Here are some numbered points:
  -0.051  -2.329  -1.524  0.224  0.313  -1.580  -1.057  0.242 0
  0.331  -0.683  -2.718  -0.539  0.727  -0.749  0.368  -0.705 1
  -0.224  -0.368  0.034  1.028  -0.190  -0.599  0.207  0.999 2
  -0.999  0.843  0.137  -0.405  -0.499  -0.819  0.000  -0.207 3
  1.087  0.972  -0.386  -0.278  -0.368  1.295  0.945  -0.558 4
  -0.972  0.120  0.461  0.772  -1.057  0.224  0.519  2.129 5
  1.880  1.789  -0.260  0.386  -0.313  1.580  1.580  1.524 6
  -0.683  0.945  0.661  -0.640  0.368  -0.461  -1.789  0.499 7
  0.727  -0.120  -1.711  0.661  0.683  -0.349  0.051  0.034 8
  -0.103  0.819  1.057  -0.749  -1.580  -0.155  -0.155  -1.378 9
  -0.918  -0.661  0.918  0.795  -1.151  0.103  0.558  1.028 10
  0.349  0.051  0.386  -0.423  -0.278  1.524  0.772  -2.129 11
  0.772  1.524  0.683  -0.172  -0.172  0.999  1.524  -0.051 12
  0.155  -0.349  -1.028  0.349  -1.472  0.349  -0.260  -1.880 13
  0.539  -1.989  -0.772  -1.378  1.295  0.368  0.972  -0.893 14
  -0.190  -0.051  1.423  1.580  -0.749  -0.386  0.893  1.711 15
  0.558  -0.242  -0.819  -0.795  0.867  -0.224  -1.185  -0.819 16
  -1.423  -0.172  0.499  0.423  -0.972  -0.190  -0.599  -0.368 17
  0.423  0.224  -0.480  1.335  -0.242  -1.151  -0.918  0.772 18
  -1.789  -0.867  0.331  0.519  -1.220  0.207  -0.172  0.843 19
  1.119  -0.017  -2.329  0.295  1.028  0.539  1.057  0.103 20
  0.000  0.155  0.278  -0.727  -0.579  0.313  -0.480  -1.472 21
  0.945  -1.295  -0.599  -1.028  0.972  0.558  -0.242  -0.683 22
  1.989  1.087  0.772  0.120  1.642  2.129  0.795  -0.034 23
  1.711  2.329  0.069  1.057  0.034  0.893  2.329  1.119 24
  0.120  0.069  -0.539  0.705  0.386  -1.423  1.185  0.086 25
  0.442  0.893  0.867  -0.242  -0.405  1.087  1.028  -2.718 26
  1.028  2.129  -0.405  1.642  0.017  1.257  1.789  0.972 27
  -1.378  -0.034  2.129  1.711  -1.789  0.795  -0.640  1.880 28
  -0.207  0.034  -0.278  1.789  0.242  -0.867  0.120  1.423 29
  0.519  0.137  -0.795  0.499  0.843  -0.103  0.705  0.539 30
  -0.795  1.257  -0.640  -0.918  -0.051  -0.331  -1.472  0.558 31
  -0.499  -0.772  1.028  -1.989  1.119  0.599  -2.329  1.087 32
  1.220  -1.880  0.000  -1.580  1.472  0.705  0.313  -0.619 33
  0.619  -1.087  0.999  -1.711  1.789  0.749  -0.137  1.185 34
  0.405  -1.524  -1.295  -1.119  1.185  0.278  0.499  -0.599 35
  0.069  -0.086  -0.423  -1.642  0.278  -2.329  -1.087  -1.423 36
  0.640  -1.057  -1.423  -1.057  0.945  -0.843  1.151  -0.442 37
  -0.461  0.442  0.313  -0.819  0.619  -0.579  -1.423  0.278 38
  1.295  -0.843  2.329  -2.129  2.718  1.789  0.242  -0.661 39
  -1.472  -1.151  -0.999  -0.103  -0.539  -0.423  -0.945  -1.028 40
  0.918  1.378  -0.705  -0.843  -0.423  1.220  1.119  -1.185 41
  -1.220  0.331  0.103  -0.480  -1.295  -0.313  -0.795  -2.329 42
  0.749  -0.519  -0.972  -0.599  0.893  0.499  -0.519  -0.017 43
  0.480  -0.386  0.349  -0.705  0.423  -0.661  -1.989  -1.711 44
  -0.579  -0.795  -0.155  -0.051  -0.103  -1.711  -0.120  0.120 45
  0.795  -0.579  -1.257  0.749  0.480  -0.295  -0.017  0.368 46
  -2.329  -0.499  1.880  2.129  -1.423  0.727  -0.386  1.335 47
  -1.989  -0.480  1.711  0.918  -1.880  0.819  -0.086  0.749 48
  1.423  1.642  -0.295  1.524  0.190  1.185  1.880  0.295 49
  -0.539  0.172  -1.185  -0.260  0.207  -1.524  -1.711  -0.945 50
  1.580  2.718  -0.727  2.329  0.599  0.918  2.718  2.718 51
  -0.278  0.278  0.405  -0.017  -0.819  0.242  -0.224  -0.972 52
  0.137  1.220  0.599  -0.558  -0.519  -0.051  -0.349  -0.772 53
New points follow, each followed by the number of its nearest point above.
  0.461  -0.640  -1.057  1.423  0.558  -0.683  0.155  0.405 46
  2.329  1.295  1.989  1.257  2.329  2.329  1.423  -0.349 23
  -0.843  -0.137  -0.461  -0.772  -0.017  -1.087  -2.718  -0.999 50
  -0.442  0.000  -0.120  0.017  -0.683  0.137  -0.051  -0.405 52
  0.819  0.260  -1.335  0.945  0.918  0.405  1.257  0.918 30
  1.642  0.405  1.087  0.480  1.580  1.880  1.335  0.349 23
  0.893  -0.103  -1.151  0.558  1.220  0.480  0.661  0.683 30
  -0.313  0.295  0.155  -0.519  -0.999  0.461  0.224  -0.867 52
  -1.185  -0.599  -0.519  -0.069  -0.705  -0.558  -1.335  -1.119 40
  1.378  -0.313  -1.472  0.207  1.057  0.442  0.999  0.069 20
  -1.711  -1.472  -0.893  0.461  -1.028  -0.539  -0.278  -0.242 40
  -0.727  -0.423  0.242  0.999  -0.260  -0.242  0.260  1.257 2
  -0.349  1.119  0.727  0.242  -2.129  -0.368  0.405  -1.057 9
  0.683  1.335  -0.619  -0.461  -0.120  1.335  1.295  -1.789 41
  -0.405  0.386  -0.172  -0.999  0.224  -1.789  -0.558  -1.087 36
  0.051  -0.260  0.519  -1.472  1.087  0.386  -1.880  1.295 32
  2.718  1.472  2.718  2.718  2.129  2.718  1.378  0.661 23
  0.224  -0.207  -0.086  1.220  0.086  -1.378  -0.539  0.599 18
  -0.519  0.999  -0.137  -1.789  -0.640  -0.619  0.331  -0.295 3
  0.867  -0.405  1.642  -1.880  1.989  1.642  -0.499  0.705 34
  0.086  -0.155  -0.349  -0.349  0.819  -0.260  -0.727  -0.640 16
  -0.867  0.242  -0.368  -0.893  0.705  -0.405  -1.295  0.190 38
  0.705  1.185  -0.103  -1.295  0.103  1.057  0.579  -1.220 41
  -0.480  1.057  1.524  0.051  -1.642  0.086  0.442  -0.795 9
  0.260  -1.642  0.051  0.000  0.499  -0.727  -0.461  -0.260 45
  -0.705  0.619  -0.190  -0.224  -0.207  -1.119  -0.683  -0.137 3
  0.207  1.151  0.819  0.034  -1.711  -0.034  -0.190  -1.151 9
  0.499  0.539  -0.034  -0.386  -0.137  0.972  0.423  -1.989 11
  0.579  0.086  -0.867  1.472  0.069  -2.718  -0.313  0.137 18
  -0.772  0.749  0.207  -0.683  -0.772  -0.772  -0.207  -0.499 3
  -0.368  0.461  0.120  0.172  -1.119  0.120  0.278  -1.257 52
